In the rows, 128 means zero.
Families of rows that turns and mirrors carry onto each other, the same ones carrying the whole set onto itself: the rest of each named row's family, in list order
5 families of 8 rows
Z825: [116 152 176 137 114 140 114  93 135 137]
Z738: [ 90 156 147 126 112 144 115 134 125 144]
Z258: [113 135 151 147 149 136 136 118 136 116]
Z532: [118 132 116 129 114 146 129 143 163 120]
Z107: [126 120 139 131  98 135 128 115 112 132]
Z127: [140 129 148 140 105 136 130  99 167 113]
Z54: [106 163 157 135 127 154 120 123 176 122]
Z942: [ 92 153 147 123 121 153 113 136 128 143]
Z44: [120 152 144 112  79 154 109 114 159 136]
Z238: [121 151 182 135 113 140 115  96 138 132]
Z376: [113 149 178 141 113 142 121  88 138 135]
Z336: [114 144 146 115  82 156 104 112 161 141]
Z872: [144 134 143 141 107 135 129 102 167 110]
Z83: [112 134 115 127 111 149 128 142 154 116]
Z53: [115 137 150 140 145 129 143 128 134 118]
Z294: [ 89 150 153 121 118 154 113 135 126 137]
Z972: [105 163 150 131 132 156 118 115 175 125]
Z592: [110 149 176 132 113 132 123  89 137 131]
Z302: [122 117 142 129  93 129 130 118 121 131]
Z478: [120 146 141 115  79 148 107 110 158 138]
Z31: [127 121 138 127  99 136 123 113 114 128]
Z804: [106 168 154 127 133 145 116 117 175 124]
Z249: [113 149 179 133 114 138 117  94 132 135]
Z152: [ 91 153 146 131 121 153 111 132 125 145]
Z110: [ 89 153 144 121 116 151 115 134 127 143]
Z923: [113 133 152 148 145 135 134 123 134 113]
Z763: [117 133 117 125 113 142 122 149 162 124]
Z267: [122 116 138 132  99 133 128 119 116 130]
Z518: [138 126 148 132 113 129 131 103 170 113]
Z742: [117 137 147 148 146 138 141 122 134 118]
Z300: [141 129 146 135 109 141 134 103 170 116]
Z495: [118 132 118 127 115 149 129 143 158 120]
Z409: [107 166 156 130 126 151 118 117 177 126]
Z159: [114 146 144 117  81 144 103 109 161 138]
Z844: [130 118 144 132  96 136 127 117 120 137]
Z977: [120 148 143 118  78 154 108 116 157 140]
Z659: [108 161 155 131 130 155 116 120 182 123]
Z849: [121 133 116 126 117 153 126 145 156 126]
Z451: [111 136 153 144 149 137 136 127 139 118]
Z871: [143 130 151 139 113 132 129 100 168 114]

Which other rows belong to the same family as Z872? Z54, Z44, Z238, Z83, Z294, Z31, Z923

Families of rows that turns and mirrors carry onto each other, the same ones carrying the whole set onto itself: the rest of each named row's family, in list order
4 families of 4 rows
Z874: [122 138 136 105 117 169 154 105 139 147  96 125]
Z910: [157 177 122 124 151 133 145 101 142 120 125 148]
Z560: [151 144 126 116 120 162 146  74 121 122 132 114]
Z367: [142 173 123 124 160 141 148  96 128 111 127 143]
Z954: [143 180 123 117 159 141 145 101 133 113 128 149]
Z329: [106 144 143  91 125 152 149 106 152 149 104 133]
Z439: [162 164 130 131 155 135 142 107 138 121 120 136]
Z816: [129 144 130 106 134 167 131  66 119 125 139 122]
Z318: [132 161 157 122 135 133 120  81 152 150 111 163]
Z796: [140 155 153 125 139 132 121  83 154 142 107 168]
Z442: [106 132 136 103 122 164 152 108 140 146 112 127]
Z175: [146 143 154 132 135 148 130  96 157 158 106 157]
Z800: [141 146 119 112 133 169 135  70 116 121 130 120]
Z656: [134 151 156 128 132 132 121  91 156 159 104 152]
Z181: [126 146 132 109 131 167 139  66 123 131 137 112]
Z835: [ 99 143 144  95 126 152 149 109 143 144 110 131]

Which other rows belong to the same family as Z181? Z367, Z329, Z796
Which other rows belong to the same family as Z835? Z954, Z816, Z318

